In the data rows, the value 128 means zero.
Here are some numbered points:
[127 102 168 142 108  75 165  99 135 199 115  90 136 189 123 172] 0
[113 115 101 199 104 133 129 112 120 147 151  93 215 109 119 142] 1
[152 145 129  88 151 105 137 112 126 134 135 132  67 132 120 116] 2
[108 134 112 121 147 130 152 130 137 131 131  85 106 121 142 150] 3
[137 118 126 122 128 138 121 128 117 136 133 131 136 136 141 136] 4
[ 91 179 172 171 113 126 127 108 146 178 122 122 144 136 122  95] 5
[138 148 128  68 147 141 133 100 145 139 131 128 105 131 152 124] 6
[113 122 137 154 136 107 133 130 100 122 144  78 133 126 102 123] 7
[160 149 141 145 131 140 119 130 124 198 111 134 139 128 137 124] 8
[166 149 135 173 115 103 152 135 145 193 134 108 186 146 123 135] 9
[155 135 111  70 138 151  86  95 154 132 137 177  65 104 148 134] 10
[129 145 130 102 169 113  84  82 221 255 169  75 174 157 141 237] 11
[163 139 161 186 110 113 115  99 174 186 138 139  99 114  65 116] 12
[142  87 118 166 142 175 125  83 147 160 156  88 165 111 125 155] 13
[164 119 101 116  99 116 120 149 136 132 137 166 176 129 134 132] 14
[147 154 112 139 135 119 134 137 103 171 120 131 143 123 123 146] 15
[141 116 160 195 126 134 130  73 151 181 137 118 123 121  96 124] 16
[105  92 125  82 137 119  79 155  72 115 138 110  66 173 154 181] 17
[166 114 144 112 113 131  95 149 169 151 131 158 157 158 144 154] 18
[ 72 125 121 144 112 170 140 121 179 116 100 120 152  98 152 146] 19
[125 118  79 143 135 143 154 113 129 129 134 103 166 100 141 145] 20
[152 111 122  79 142 120 111 111  83  83 136 172   0 101 113  75] 21
[126 192 173 126 110  95 130 149 108 160 114 215 183 160 101  71] 22
[105 164 111 156 127 131 140 136 101 124 122 166 197  75 102  58] 23
[125 175 160 130 140 123 135 110 133 170 124 113 129 152 139 142] 24
[117 112 102 109 132 136 131 126 137  97 144 112 120 131 150 146] 25
[138 149 150 106 116 152  93 120 129 151 116 223 116 124 135 100] 26
[ 87 115 137  88 142 135 107 159 114  62 107 132  98 112 136  90] 27
[218 124 108 206  88 143 157 120 199 195 138 195 255 115 106 137] 28
[144 116 134 131 127 112 137 139 124 121 115  98 103 113 120 108] 29
[105 137 128 140 134 146 136 106 130 151 127 114 153 118 127 144] 30
[155  62 138  75 131 107  90 180 117  63 136 163  41 141 134 121] 31
[157 150 109 135 142 117 152 105 133 156 131 116 121 105 112 130] 32
[140 138 126 127 127 111 127 139 124 140 122 126 121 131 124 119] 33
[104 132 136 161 128 131 142 100 113 139 134  95 142 124 120 124] 34
[120 114 213 173 121 103 108  88  94 165 119 114 111 165  81 105] 35
[188 175 129  93 146 108 179 154 101 157  99 168 185 147 148  95] 36
[ 67 245 164 168 147 184 146  68 204 183  85  39 135  89 161 100] 37
[120 153 138 117 151 119 124 103 126 116 134 129  69 112 110 106] 38
[ 93 122 130 119 145  85 140 103  99 160 141  26  33 144 131 150] 39
[160 113 140  45 135 139  79 126  62 113 132 196  61 170 141 149] 40
[221 161  95  66 145  88 125 163  90 150 133 195  95 136 119 103] 41
[181 179 126  77 145 101 180 167  85 164 103 159 177 172 159 106] 42
[102 145 167  50 130  88 116 159 168 130 119 110  65 186 170 135] 43
[164 146 131 106 131 124 146 148 123 144 113 149 167 146 144 115] 44
[102 134 138 166 107 115 106 151 149 156 133 112 180 145 131 147] 45
[103 143 117 139 157 112 141 176 100  79 119  64 155 114 128  94] 46
[132 129 152 170 131  74 148 134 107 176 142  23 129 170 132 159] 47
[114 113 122  85 147 131 109 157 157  80 116  99  84 118 144 136] 48
[125 139 125 124 132 110 171 136 107 117 120 116 157 142 127 110] 49
[116 112  86 139 129 147 155  95 126 117 150 124 155 118 142 139] 50
[ 72 153 140 126 202  86 164  82   5  79 141  10  69 117  73  70] 51
[102 175 197 181 103  79 134 106 162 204 126  96 112 147  79 107] 52
[127 107 110  78 155 158 114 122 179 135 134  98 118 130 174 203] 53
[140 119 124 106 125 131 140 153 156 101 111 136 135 124 143 123] 54
[126  96 117 116 113 170  90 134 144 145 132 151 165 157 171 202] 55
[145 120  91 179 124 121 136 166 105 150 130  90 183 114 126 138] 56
[176 148 159  66 140  40 147 142 106 178 131  86  64 196 125 148] 57
[129 109 135 115 124 126 110 143 131 104 130 148  95 128 129 120] 58
[168 106  66 104 134 157 120 154  99 109 136 150 184 130 172 157] 59
[133  95 108 193  96 144 107 113 121 125 146  92 164 155 130 186] 60
[105 100 115 142 117 158 101 128 121 114 132 117 140 117 141 154] 61
[155 146 141 105 120  82 127 154 120 176 138 178 154 162 104 138] 62
[129 104 113 119 120 152 111 119 110  88 134 191 110  93 118 100] 63
[151 160 148  80 127 121 105 157 157 154 111 176 123 151 137 133] 64
[143  56  59 122 108 178  73 119 133  72 176 150 110  59 134 133] 65
[123 212 255   0  89  86  99 209 255 181   0 255  33 241 190 117] 66
[115 117 123  78 119 137 102 103 111  85 139 194  45 107 122 112] 67
[158 144 135  37 148  90 118 197 125 113 112 143  75 172 160 124] 68
[ 98  98 120 203 137 125 136 135 119 119 151  42 190 108 100 135] 69
[114 142 104 173 116 146 144 117 153 143 134 135 225 117 124 141] 70
[ 42 109  45 246 129 216 152  23  56  74 158  35 156   0 104 111] 71
[155 135 141 125 130 111 135  86 102 131 141 139 104 148 108 123] 72
[ 83 103 125 183 100 170 116 112 175 124 123  99 172  93 124 163] 73
[ 82  74 114  66 130 150  67 178 163  33 127 146  40  85 151 126] 74
[ 84  83 102 193 117 169 128  55 118 132 162  71 155  83 116 152] 75
[134 105 117  98 125 112 152 164 130 112 115 122 164 177 159 158] 76
[155 128 122  94 146 102 149 146 115 113 125 105 109 135 129 119] 77
[180 101 139  95 118 130  71 145 160 156 150 179 164 175 146 181] 78
[144 122 153  76 168  95 112 107 135  93 152 122   0  91  97  72] 79
[163 105  89 157 105 107 130 167 153 164 129  81 215 142 139 180] 80
[154  85 114 118 130 132 159  91 119  87 148 164  62 102 101 114] 81
[126 169 158  81 146  65 131 183 121  87  96 122  79 130 108  71] 82
[ 96 171 155 178 129 132 131  92 128 134 123 104 121  88  89  89] 83
[253  71  81  58 116  93 112 175 120  97 147 225  70 156 124 150] 84
[184 189 172  71 129 122 112 151 163 203  96 211 151 187 149 135] 85
[134 128 118 125 144 136 121 107 118 130 149 134  88 110 114 113] 86
[136 129  94 127 105 106 155 120 164 141 138 168 157 124 136 146] 87
[103 106 137 138 119 122 120 141  89 147 138 109 203 199 157 179] 88
[ 93 124 106 184 122 151 144  84 121 114 135  81 143  74 110 122] 89
[142 132 154  10 103  91  82 255 202  40  60 255  55 151 151 100] 90
[131 150 137 163 118 128 159 119 117 117 114 130 135 106 109  83] 91
[ 64 164 151 206 134 125 191   0 138 206 188 111  91  65  40 108] 92
[ 36  94 133 121 142 148 100 189 140  28 111  45 138 133 176 110] 93
[ 58 176 189 160 144  66 155  85  99 151 123  49  77 155  87 126] 94
[133 128 128 101 126 131 123 132 125 123 129 144 119 133 141 127] 95
[135 119 132 126 110 135 109 138 161 121 121 147 138 129 135 143] 96
[132 126 137 154 125 106 144 121 120 166 135  81 147 149 128 149] 97
[133 118 134 114 144 114 122  93  58 158 157 119  55 133  99 134] 98
[169 114 143 102 122 134 100 130 157 152 135 156 129 163 146 157] 99
[152 150 136 151 128 145 150  83 177 177 128 139 149 127 136 141] 100
[134 148 120  79 153 113 138 112 127 125 136 137  80 125 132 125] 101
[100  89 125 141 115 152  74 144 197  96 118 123  62  63 121 137] 102
[205 147 125  74  92 147 117 106 118 148 122 255 109 153 156 116] 103
[ 58 161 124 153 120 146 143 100 111  99 127 134 133  90 104 108] 104
[164 185 168 105 120  88 138 151 123 142 121 199 132 161 107  75] 105
[ 83  97 125 165 147 134 158  70 128  86 144  55  75  75  85 106] 106
[163 144 102  84 138 102 162  91  98 141 150 149 108 151 133 143] 107
[153 115 137 216  87 111 142 155 153 114 120 122 175 102  83  98] 108
[124 110 138 146 104 151 112 167 120 108 113 143 179 150 157 137] 109
[ 65 123 100 234 122 175 157  58 119 118 131  53 196  51 110 135] 110
[107 140 131 144 135 127 130 123 151 157 127  57 124 116 136 145] 111
[149 126 105  87 130 143 147 167 170  84 101 149 143 117 158 116] 112
Which two points above are nearest to each new point by angle? Their numbers follow each, nearest first.
[111 127 132 155 113 149 126 132 141 122 122 138 170 133 127 124] : 70 109
[141  80 147  32 143 139  44 131  49  95 156 203   0 182 151 161] : 40 17
[175 124 146 114 135 116 126 174 130 124 116 132  96 139 137 106] : 68 31
[158 127 133 139 129  91 154 172 100 105 114 116 161 159 115 108] : 49 42
[109 139 139 124 109 135 100 171 163  88  99 160 123  96 122 104] : 90 27
[ 92 105 135 168 118 131 139 102 125  95 127  85 103 109 105 127] : 106 89
[175 153 120 152 137 110 150 117 130 151 125 128 135 104  92 105] : 32 12
[180 123 117 122 122 120 137 133 128 134 129 130 123 137 128 147] : 84 41
[ 79 122 133 136 145 127 130 117 123  82 129  87  87 107 119 114] : 106 51
[141 116  93 110 124 138 117 136 130  95 145 150 110 112 140 135] : 65 74
[161 131  90 113 176 133 119  85  86 110 173 140  45  85 101  85] : 86 21
[109 143 127 156 142 141 129  89 158 159 138 104 150 114 119 140] : 30 37
[111 178 149 148 145 112 167  84  98 177 117  74 110 114 108 109] : 94 34
[122 103 165 130 103  62 176 110 119 170 112 101 115 186 120 154] : 0 47
[115 129 107 135 136 140 135 109  98 115 136 102 131 124 131 135] : 71 89
[126 135 132 129 140 108 140 119 118 119 133 108 108 117 106 100] : 51 38
[117  99 125 118 111 160  97 134 149 131 123 147 147 150 159 182] : 55 96
[112 118 198 159 121 101 102 101 105 157 134 110 120 169  89 123] : 35 52
[131 123 103 188 121 125 157 155 120 134 124  87 187 112 118 133] : 56 1
[ 82  47  66 221  64 127 146 175 255 117 123  86 255  65 103 152] : 73 70
[130 111 120 141 146 142 111 114 137 126 141  53 121 137 140 157] : 111 3
[ 99 161 122 143 130 139 149 121 132 122 109 124 134  96 131 114] : 104 37
[132 129 143 149 121 120 141 121  83 115 119 155 122 130  93  90] : 91 22
[102  90  98 255 109 165 123  96  55 160 157  65 252 109 116 172] : 1 69
[128 123 128 127 128 127 117 126 129 148 122 126 115 120 126 143] : 11 8
[ 98 138 134 129 144 126 138 106  98 124 134  97 101 132 124 120] : 51 94
[110 100 101 168 135 130 140 132 114 119 151  71 159 108 119 139] : 69 1
[186 108 113 138  95 127  87 191 154 147 115 225 173 106 125 118] : 14 18
[126 121 126 195 111 116 137  97 122 199 126  73 168 132 111 170] : 97 1
[155 162  97  94 140 106 166  82  65 160 162 143 107 142 133 140] : 107 72
[101 182 147 145 138 152 149 100 159 149 112  90 137 119 145 108] : 37 5
[115 115 126 136 128 140 110 130 161 159 113 123 118  85 120 133] : 102 73
[138  93 103 164 109 157 116 125 155 113 134 115 169  97 136 144] : 73 1
[159 149 149  40 140 108 122 219 107  88  73 146  70 177 178 125] : 68 90
[164 182 184 145 146 120 122 139 110 241  94 102 136 159 148 114] : 8 24
[ 94  86 117 187 118 156 121  84 103 120 152  93 148  96 116 131] : 75 71
[148 118 135  91 133 133  97 121  94 122 136 171  80 139 130 134] : 40 67
[191 130 106 123 137 134 115 138 132 138 125 150 130 107 120 105] : 41 84
[172 140 158 100 137  99 129 182 133 129 100 136  99 149 132 112] : 68 82
[ 75 101  84 103 118 174  93 208 103  58 111 137 214 135 197 152] : 109 59
[163 129 124  31 132 128 120 153 139 102 115 167  77 140 174 122] : 95 68
[180 133 166 179  83  67 128  94 118 187 157 199 144 202  67 136] : 62 12
[141 168 120 120 156 111 196 123 121 118 102  91 152 107 121  97] : 49 91
[151  74 196 255 102 161  90  35 194 218 149  86 197 129  87 152] : 16 13
[202 161 138  68 135  87 125 170 200 104 115 197  71 115 115  69] : 90 41
[123 116 113 137 134 153 129 112 137 139 139 113 148 118 134 143] : 13 20
[ 93 111 106 125 141 131 129 112 135 100 144  96  97  88 120 118] : 106 71
[113 147 148 142 118 145 142 133 155 148  99 148 159 124 139 111] : 5 19
[133 105 165 189 134 123 117  92 145 166 142  83 114 125  97 134] : 16 12
[141 154 174 158 133 106 155 176 155 152  88 108 181 152 110 105] : 9 108
[180 148 118  33 129 137 119 130 147 112 111 189  90 136 173 111] : 95 103
[106 120 135 152 105 103 123 165 158 149 128 116 214 169 131 154] : 45 80
[105 135 181  70 114  90 101 141 174 125 118 119  64 202 171 158] : 43 66
[144 127 116 107 134 140 124 126 106 146 136 146 132 148 147 154] : 4 59
[170 122 103 104 150 133 120 150  68 117 131  98  77 128 136 124] : 77 21
[122  85 123 104 128 105 156 166 117 108 112 128 166 193 152 162] : 76 88
[133 121 133 153 126  92 149 132  89 102 135 136 131 125  82  77] : 91 7
[107 157 140 149 134 128 126 104 132 128 123 105 122  99 103  98] : 83 92
[101 110 124 159 126 127 125 154 129 125 131  91 165 123 123 143] : 69 1
[119 109 104 120 141 131 128 120  89  88 149 111 119 139 131 133] : 25 51
[112 153 173  93 114  81 123 165 190 172 103  84 122 193 180 155] : 43 66
[122 115 147 137 126 121 118 116 113 137 134 122 124 144 117 131] : 35 0
[162 168 145  95 127  94 129 153 125 150 127 173 134 153 117  98] : 105 62
[120 178 152 125 137  85 155 112 163 152 137 134 120 122  88  95] : 52 5
[ 60 173  87  72 205  51 200 248  44   0 102  17 151 132 141  49] : 46 49
[110 157 120 103 162  92 153 187  91  88 113  85 141 144 140  94] : 46 49
[158 119 153 176  88  85 114 136 117 172 163 170 160 194  97 147] : 62 9
[117 165 135 126 133  92 148 110 159 164 143 129 128 126  95 112] : 52 92
[123 132 119 151 135 168 138  96 112 165 131 104 179 129 147 146] : 30 13
[163  80  95  74 126 141 108 214  83  63 130 159 160 151 173 136] : 59 76
[199 136 122  67 149 113 147 133 137 139 114 146 106 149 141 118] : 41 68
[144 128 123  98 126 134 128 131 134 117 127 143 113 119 144 117] : 95 10
[108 156 124 155 132 125 152 113 141 170 136  49 143 130 137 146] : 111 97
[ 88 151 132 132 156 136 125  71 144 198 129  25 103 110 136 163] : 111 39
[142 149 112 155 116 142 149 154 121 150 108 132 210 121 133 116] : 70 56
[154 155 114  93 141  88 156  94  95 164 149 139 110 143 120 121] : 107 72
[107 180 130 134 140 157 140  94 145 153 111 102 147 121 149 122] : 37 30
[139 136 104 105 136 135 139 134 133 116 131 144 122 116 146 130] : 112 95
[ 96 165 146 147 137 137 141  99 151 144 119  80 125 127 134 123] : 37 111
[133 103 164 153  92  65 178 115 114 173 124 114 130 171 102 139] : 0 97
[142 117 127 162 118 101 139 118 122 164 140  73 149 152 130 160] : 97 47
[151  95 139  86 124 115  92 213 137 129 102  81 120 147 174  97] : 68 48
[ 92 140 131 131 161 114 144 114  73 109 131  61  93 119 108 105] : 51 7
[172 172 155 155 132 123 150 115 103 220 114 127 149 149 129 111] : 8 9
[156 119 102 132 121 151 141 142 166 153 121 105 185 133 170 180] : 80 55
[159 141 168 170  86 111  77 166 177 171 135 122 212 169 136 138] : 45 18
[119 120 117 133 128 144 117 123 146 140 121 132 120  96 127 133] : 102 19
[130 130 132  94 158 104 129 119 125  95 140 121   0 105 108  78] : 79 38
[112 195 163 148 130 127 133 103 148 150 109 160  96  96  95  68] : 83 5
[123 142 110 159 104 160  89 169 146 100 123 205 175  81 135  68] : 23 63
[117 102 109 113 120 103 131 169 110  90 133 144 155 147 125 141] : 76 109
[119 162 156 121 139 125 143 117 131 146 119 114 107 141 133 130] : 24 94
[199 211 154  82 123  76 141 166 121 167 110 212 154 155 105  61] : 105 22
[156  85 117 255  71 155 106 100 123 142 142  96 231 166 107 202] : 60 1
[ 99 158 125 113 156  87 158 190  94  82 106  86 144 136 137  94] : 46 49
[133 112 116 163 114 137 118 113 129 126 142 120 144 131 122 152] : 60 1
[159 139 126  73 135 103 120 169 116 146 126 146 125 167 136 146] : 68 64
[127 129 119 135 119 139 138 145 140 113 113 147 178 110 130 124] : 70 23
[201 135 113 154 106 139 160 125 156 166 132 194 187 124 122 124] : 28 14
[125 166 151 105 144  91 170 155 129  87 110 135 103 124 114  68] : 82 105
[125 165 121 185 143 105 179  77  79 167 162 141 119 106  74  97] : 92 83
[139 114 105 166 124 128 152 144 117 134 129  98 173 123 130 142] : 56 1
[164 156 106 110 169 131 125  85 104 137 168 146  43 100  98  81] : 86 38
[163 151 136 194 112  87 159 132 149 208 136  82 208 148 117 144] : 9 97
[129 162 118  91 138  94 161  86 116 157 147 139 102 140 121 127] : 107 101
[138 141 183  85 148  70 140 138 115 189 137 126 111 233 136 166] : 57 0
[165 120 129 183  97 112 130 165 117 114 126 147 137 107  79  88] : 108 91
[171 153 127 201 109  87 197  95 121 170 144 108 191 131  91  93] : 9 108
[126 147 149 136 108 150 116 105 142 140 113 210 117 112 125  93] : 26 103
[118 166 133 126 148 107 147 131 130 136 130 107 114 137 119 104] : 94 82
[177 165 142 135 139 122 127 137 101 214 114 130 141 151 141 128] : 8 15
[180 129 141  60 144  95  96 150 142 134 130 146  60 157 132 137] : 68 2
[ 90 102 146 147 116 142 118 136 147 103 115 117 112 109 121 114] : 102 93
[114 116 104 167 112 139 130 117 120 132 140 108 181 107 123 131] : 1 110
[120 116 124 127 120 140 120 139 123 111 127 145 141 135 139 135] : 109 55
[165 154 146 171 101 106 171 130 178 158 123 110 248 169 139 125] : 9 28
[ 61 119 151  81 167 101 145  95  27  43 132  99  29 144 101 108] : 51 21
[133 122 104 133 125 129 126 103 104 141 138 117 110 119 119 145] : 98 86
[141 115 138 179 124  95 159 104 119 191 143  33 172 156 126 169] : 97 47
[173 185 150 140 148 119 138 118 105 249 105 117  96 139 144 112] : 8 24
[ 99 132 129 166 111 160 127 119 131 129 126 136 183 129 128 130] : 70 1
[159 122 118 165  98 145 129 174 117 131  99 131 194 142 167 146] : 109 80
[195  89 110  91 127 117 119 139 116 115 142 172  92 137 127 139] : 84 31
[135 149 156 140 139  99 142 132 137 129 124 100 105 140 115 130] : 94 52
[167  72  77 102 143 178 121 144 137  83 139 141  92  76 157 156] : 65 74
[193 115  95 104 127 177 126 145 125 163 114 211 123 115 152 130] : 103 26
[158  32  47 145 106 106 143 145 116 110 162 111 110 103 106 174] : 65 25
[196 135 104  81 137  99 111 160  91 135 139 155 111 150 130 129] : 41 84
[121  85  97 139 127 164 122 136 111 118 126 119 134 100 141 152] : 61 65
[ 92  69  57 207  74 136 142 129 255 122 135  81 249  46 119 160] : 73 70
[126 157 141 131 128  96 142 127 154 158 132 132 138 130 105 115] : 52 5
[111 134 128 139 128 113 150 121 176 123 131  90 145 133 129 144] : 111 3
[161 112 128 144 110 101 132 151 114 118 134 132 129 116  98 114] : 108 29
[157 112  98  82 147 127 129 115  84 142 154 129 103 151 144 168] : 107 40
[132 130 133 149 119 118 132 116 124 157 118 107 146 140 125 147] : 97 0
[ 93 112 134 105 136 134 109 155 121  70 118 122 103 111 134 103] : 27 74
[133 135 130 139 130 120 154  98 130 125 140 127 121 123 110 116] : 92 72
[145 150 140 140 124 141 149 102 176 165 113 136 149 134 139 134] : 100 28
[118  89 104 170 124 154 116  87 106 127 161  91 139 108 121 148] : 75 71
[115 102 130 171 107 158 123  98 178 123 138 125 157 101 121 149] : 73 13
[141 105 176 205 117 129 121  88 172 173 134 118 131 122  93 127] : 16 12
[149 100 129  93 128 105 152 159 122 114 118 154 166 190 153 149] : 76 44
[115  97 118 125 125 173 102 100 151 138 139 143 122 128 148 165] : 55 61
[182 142 127  34 139 107 101 212 135 122 109 196 101 184 171 137] : 68 64
[ 56 134 153 145 168 109 145  92  65 109 139  50  86 128  92 110] : 51 94
[124 102 123 118 109 165  94 140 156 139 118 151 166 151 167 190] : 55 96
[172 120 113 120 120 121 141 125 141 106 141 133 136 158 130 148] : 84 76
[126 125 114 109 151 104 144 130  77 103 136  99  71 106 111  98] : 51 21
[127 171 153 115 147 136 125 110 110 164 124 133 127 149 136 123] : 24 8
[  0 138 163 127 129 151  23 183 219 106  93  79  40  67 131 103] : 102 74
[ 96  85 142 149 115 138 109 104 114 105 134 116  66 104 109 109] : 106 102
[167 130 120  54 139 137 102 155 134 122 126 168 107 159 165 153] : 95 68
[177 145 115   0 162  82  98 254 118  99 109 153  42 186 197 125] : 68 95
[108 131 132 153 137 134 159  33 123 143 155 135 102  94  84 114] : 92 106
[126 121 110  93 124 146 105 109 116 110 133 179  97 111 123 136] : 67 63
[126 117 136 163 121  99 144 127 121 179 136  62 152 163 135 163] : 97 47
[125  79  88 143 103 147  99 188 112  93 131 132 201 133 155 152] : 109 59
[ 70 162 162 178 125 121 148 120 175 156 117 105 160 115 115 105] : 5 37
[113  67 120 106  92 213  59 145 181 137 116 166 178 178 204 253] : 55 96
[202 127 148 170  92  82 125 101  96 170 178 234 150 186  64 140] : 62 72
[ 95 144 247 157 123  95  80 115  98 183 109 102 122 200  99 115] : 35 52
[103 150 139 178 133 117 125 104 131 109 134  86 115  80  89  96] : 83 106
[145 156 144 143 133 125 133 123 125 179 116 120 133 136 132 117] : 8 24
[143  60  72 125 109 172  60 130 148  80 162 153 105  62 130 137] : 65 102
[136 143 216 113 124 130  88 128 172 201  90 135  84 194 147 163] : 66 85
[141 147 146 143 119  98 148 139 135 162 113 109 166 153 127 128] : 9 97
[157 163 110  85 147 153 152  95 145 145 134 144 125 118 156 126] : 6 10
[105 156 211 127 158  82 135 140  79 194  99   0 122 205 145 125] : 47 94
[162 186 175 188  88  45 177 184 128 211  78  72 253 206 134 118] : 9 97
[158 112  92 108 135 125 129  90 109 141 152 119 108 118 131 154] : 107 98
[ 69 140 141 131 159 127 133  92  67 121 141  77  92 133 115 119] : 51 94
[ 72 153 143 121 160 116 136 104  76 117 139  80  84 138 125 112] : 51 94
[185 122 111 161 110 143 139 119 159 166 129 181 178 110 120 123] : 28 14
[ 91 144 134 129 156 109 137 129  68 104 125  68  99 129 110 105] : 51 7
[169 179 101  52 146  76 199  61 100 173 158 185  67 140 128 123] : 107 101
[118 139 175 109 112 122 141 153 169 121 101 129 140 172 145 126] : 66 43
[102 132 150 133 128 121 129 104 115 103 114 131  87 111 113  97] : 38 79
[204  81 114  87 126 110 113 147 119 116 145 160  96 159 135 150] : 84 31
[108 135 152 150 131  94 137 132 101 114 136  82 126 139 104  95] : 7 51
[121 113 120 148 140 120 132 129 120 132 139  88 144 124 118 130] : 69 7
[145  86 171 117 121  98 125 109 115 126 132  79  33 159 117 132] : 39 98
[ 98 142 122 188 104 143 181 120 156 137  93 101 219 117 133 134] : 70 1
[125 165 148 110 147 126 116 164 110 109 106 149  90 122 123  78] : 82 27
[190 162  99  55 147  76 184  80  89 181 153 152 103 165 127 164] : 107 57
[151 140 120 108 149 112 154 102 105 136 145 118  73 124 117 114] : 2 101
[182 117 141 156  95 102 116 133 122 150 144 194 148 162  94 141] : 62 28
[159 178 166 142 146 126 126 127  98 224 101 112 116 149 138 115] : 8 24
[197  95  94 100 128 117 119 133 114 119 149 169  96 117 121 128] : 84 41
[160 121 158 157 103 103 123 112  98 159 163 188 141 182  88 138] : 62 72
[131  88 112 126 133 138 103 147  94 105 136 104 119 148 150 172] : 17 61
[160 119 130 144 104 102 125 136 120 150 151 176 140 162 106 139] : 62 14
[149 189 255  94 121  81  99 144 115 175 105 246  66 230 102  46] : 105 22
[135 119 126  82 125 129 100 115 128 105 135 195  72 117 120 114] : 67 21
[111 135 124 111 145 113 136 165 103  96 121 110 140 135 134 111] : 46 93
[145  94  95 120 121 147  97 127 129 101 146 144 110  96 129 131] : 65 63
[ 97 126 150 144 117 138 114 120 114 141 126 145 146 151 130 139] : 88 45
[188 129  82 101 177 128 130  79  85 114 183 144  35  92  92  83] : 86 21
[118 111 178  87 139  91 171  88 164 190 111  77  71 200 153 195] : 0 57
[149 157 116  84 139  97 159  90  96 153 145 150 102 142 118 134] : 107 72
[ 72  64  88 151 102 217  69 111 105 110 146 104 151 108 166 208] : 61 55
[130 104 115 142 113 153 110 122 117  87 145 183 128  96 108 102] : 63 65
[ 91  91 102 138 120 163 110 123 128 121 144 134 140 104 135 157] : 61 65
[139 138 128 158 121 120 138 112 119 182 121  93 166 145 130 167] : 97 9
[  0 158 146 135 123 215 145 141 219  65  77 165 183  77 190 131] : 19 73
[ 79 121 112 112 139 152 119 192  90  59  95 117  95 107 153 100] : 27 93
[ 93 135 133 142 134 142 127 120 108 122 119 121 144 101 121 103] : 104 23
[131 112 138 113 126 130 109 127 179 136 128 116 118 132 140 153] : 53 96
[124 110 103 130 138 132 132 125  97  96 147  96 132 134 131 139] : 25 7
[124 107  96 123 126 136 120 147 114  94 140 141 159 128 136 144] : 59 109
[ 72 132 157 180 135  91 147 151  78 101 134  40 139 143 104 103] : 7 46
[121  60 104 197 122 156 103  60  70 162 176  82 142  92 104 148] : 75 13
[115 108 126 150 123 142 105 130 152 111 123 118 104  89 118 135] : 102 65
[ 83  87 118 156 115 195  95 103 116 109 124  95 134  95 146 159] : 61 75
[183 153  92  48 157 117 115 195  75 114 122 191 127 140 162  94] : 41 95
[158 105 108 123 125 129 160 112 128 107 132 155 101 106 114 119] : 81 63
[133 120  72 141 144 160 145 114 115 106 132 106 176  97 150 132] : 20 50
[ 68 143 110 164 129 170 152  84 155 157 119  54 186 103 149 177] : 30 110
[ 98 109 195 171 123 102  97  86  88 172 141  88 115 163  90 131] : 35 94
[135  98 148 138 104 156 102  97 205 139 132 190 123 105 118 138] : 96 102
[212 114  99 171 100 132 171 106 157 175 146 186 195 118 103 129] : 28 87
[149 123 126 175 125 101 155  91 108 191 145  71 143 140 121 159] : 97 47
[143 161 158 104 129 106 131 146 132 141 115 166 131 153 117 105] : 105 22
[116 131 169 168 128 136 127  62 151 175 144 116 141 145 103 147] : 16 92
[168  75 127 123  83 160 112 162 190 145  94 218 134 114 134 152] : 96 18
[108 150 113  77 133 127 130 159 121 107 115 117 169 148 168 139] : 76 112
[128 127 156 106 123 134 123 148 147 134 108 146 132 161 149 140] : 66 64
[100 106 140 132  82 127  97 198 116  97 110 167 190 197 180 150] : 109 76
[ 63 145 120 164 126 121 163  76  99 125 122 122 116 101 105 122] : 104 92
[112 115 125 165 132 123 135 150 123 126 126  82 170 115 117 129] : 69 56
[ 72  95 125 183 127 145 154  64 137  77 144  66  90  59  75 114] : 106 89
[149  86  83 143 111 144 101 132 140 138 143 143 141 105 135 153] : 65 61
[ 67 185 188 109 146 116 148 107 142 114 109  79  89 163 115 105] : 94 37
[119 127 159  75 126  99 115 138 175 132 133 115  84 177 155 141] : 43 66
[ 85  63  87 135 105 201  63 126 102  97 146 108 128 122 168 202] : 61 55
[ 95  91 103 141 113 148 102 170 118 104 126 118 206 133 156 155] : 109 61
[ 53  67  85 171  99 215  52 126 121 106 149  89 164  89 161 209] : 61 73
[160 131 104  83 140 112 116 145  98 119 135 149 107 133 131 126] : 41 84
[115 131 147  99 128 107 128 138 156 132 121 113 107 151 146 133] : 43 66
[161 135  96 117 161 140 130  98 106 122 154 138  69  96 108  99] : 86 21
[125 122 112 134 105 158 103 124 150 129 125 178 141 117 132 151] : 96 55
[160 153 117  90 171 108 198 142 117  94  86  94 113  93 114  88] : 77 29
[178 237 144 120 125  75  94 172 155 230  97 158  99 123 124  97] : 33 85
[102 113 143 120 118 165 109 127 150 131 112 132 146 154 165 185] : 55 53
[127 110 156 148 104 136  91 154 144  90 140 134 142 183 151 157] : 109 96
[141 104  99 149 149 163 133  86 126 158 158 103 171 105 119 150] : 13 75
[138 148  92 145 131 116 189 109 141  97 128 151 141  90 105  81] : 91 23
[132 176 230 193  98  56 150 110 164 207 113  97 104 170  72  96] : 52 35
[135 149 139 140 130 144 147 105 183 165 110 127 151 130 148 140] : 100 37
[142 109 166 202 128 135 119  87 150 169 135 107 132 124  99 136] : 16 12
[ 74 108 134 154 107 143 120 101 138 131 129  91 168 136 144 176] : 73 60
[131 110 138  96 165 115 110 116 120  96 144 110   0  99 104  92] : 79 21
[191 142 132  87 140 107 131 106 128 134 145 158  58 142 112 114] : 2 101
